In the rows, 128 means zero.
One turn moves each row of this set onto another row. After a few examples, where does it send each row asked below?
k_544: [164 135 119 120  96 154 133 131  94 130 154 125 136 122 107 137 117 112
 164]
k_537: [127 128 137 138 131 131 128 127  83 112 117 164 164 138 125 127 137 118
 189]
k_339: [ 91 140 106 137 140 143 130 122 102 109 121 151 141 129 155 140 181 135
 146]
k_79: [131 152 158 161 122 132 127 131 141 123 153 105 129 134 132 108 119 113
 184]
k_631: [134 147 139 140 141 148 109 116  87 114 139 164 150 153 135 124 173 151
 161]
k_493: [129 132 122 126 134 161 130 126  97 113 108 137 102 131 125 125 145 127
 199]
k_214: [121 120 113 130 138 141 139  99 131 119 116 166 121 147 128 161 174 153
 141]
k_419: [134 135 123 148 130 120 117 126 123 104 173 162 117 151 149 115 178 120
 152]
k_54: [141 146 165 129 160 138  99 121 111 127 155 166 123 164 140 113 138 142
 148]
k_248: [107 150 167 107 144 118 128 120 136 132 105 110 112 143 145 144 151 111
 149]
k_338: [119 140 130 158 132 150 151 155 151 141 141 118 123 115 110 147  97 116
 133]
k_425: [138 132 123 134 127 167 131 126  98 124 160 168 115 129 123 141 135 130
  97]
k_982: [127 152 128 125 124 151 132 129 124 130  99 170 144 151 137 136 122 134
 100]
k_428: [118 144 119 142 133 148 127 139 134 127 125 166  94 141 116 136 134 117
  92]
k_167: [105 160 154 129 146 152 105 141  86 121 124  98 132 118 127 137 115 120
 143]
k_860: [119 132 135 136 121 177 168 130 119 132 123 127 133 122 111 158 102 115
 151]
k_964: [126 149 113 143 128 108  90 128  90 133 149 135 139 125 117 124 116 111
 110]
k_119: [125 130 115 135 133 119 141 144 176 121 141 134  96 160 153 135 130 129
 151]
k_660: [122 155 132 147 155 127 109 123 142 133 177 112 125 132 113 140 139 126
 193]
k_451: [124 146 112 139 140 103 104 147  98 117 157 139 135 111 111 131 100 123
 121]
k_142: [155 147 133 139 112 178  96 133 104 121 131 125 113 121 115 122 115 120
 143]
k_657: [118 115  89 143 148 137 153 123 130 131 164 147 147 150 125 168 118 140
 137]
k_885: [ 99 134 117 116 138 140 151 114 123 139 176 131 130 133 133 175 158 134
 124]
k_830: [147 127 105 119 110 132 154 151 125 132 178 134 129 147 148 148 133 131
 118]
k_856: [126 136 125 116 139  70 127 126 146 128 137 150 115 137 131 138 134 113
 129]
k_128: [127 127 124 132 129 162 125 136 109 127 175 124 181 148 122 137 119 120
 173]
k_707: [ 93 136 170 119 148 112 134 135 146 139 110 115 115 138 132 143 138 133
 159]
k_914: [113 133 136 105 162 125 120 115 107 119 104 130 101 145  99 117 132 142
 123]
k_592: [ 91 148 146 122 146 157 102 132  98 143 116 111 122 114 106 135 120 115
 138]
k_153: [130 133 148 118 119 166 111 112 110 112 127 142 155 145 123 127 175 133
 177]
k_695: [137 121 148 116 129 128 149 121 105 142 173 145 152 142 103 164 114 118
 165]
k_712: [129 138 130 137 135 127 130 131 121 127 173 139 169 143 108 133 138 132
 201]
k_301: [106 131 123 127 157 106 148 154 131 120 111 110 130 158 116 141 114 137
 119]
k_496: [116 135 136 149 123 131 153 130 145 112 136 122 134 145 137 133 143 108
 206]
k_149: [131 154 150 146 123 130 101 114 124 111 136 153  99 158 138  98 157 114
 144]
k_424: [136 141 123 135 139  98 122 148 128 126 145  80 158 140 122 124 133 113
 136]
k_310: [125 136 137 141 131  64 121 129 137 128 141 138 131 151 141 132 132 128
 132]
k_806: [141 142 139 114 143 118  95 108 103 126 139 101 129 127 107 100 149 120
 140]
k_918: [160 138 112 142 110 126 109 153 137 119 179 136 124 145 131 122 114 122
 129]
k_745: [106 163  95 143 118 139 140 131 155 134 121 116 148 117 109 162 123 117
 145]
k_486: [121 139 135 131 137 170 130 125 142 122  94 122  86 138 135 134 131 127
 165]
k_6: [112 125 109 126 148 138 152 148 128 115 133 145  96 156 168 136 161 146
 153]
k_158: [110 134 100 122 136 143 167 122 143 152 152 136 156 139 109 169 125 125
 154]
k_528: [114 144 111 125 142 163 146 107 111 137 118 161 138 149 136 159 160 141
 114]

k_885 goes to k_339
k_419 goes to k_496
And these:
k_54 goes to k_660
k_914 goes to k_806
k_310 goes to k_707
k_544 goes to k_830
k_142 goes to k_918
k_528 goes to k_631
k_128 goes to k_657
k_167 goes to k_451
k_428 goes to k_149

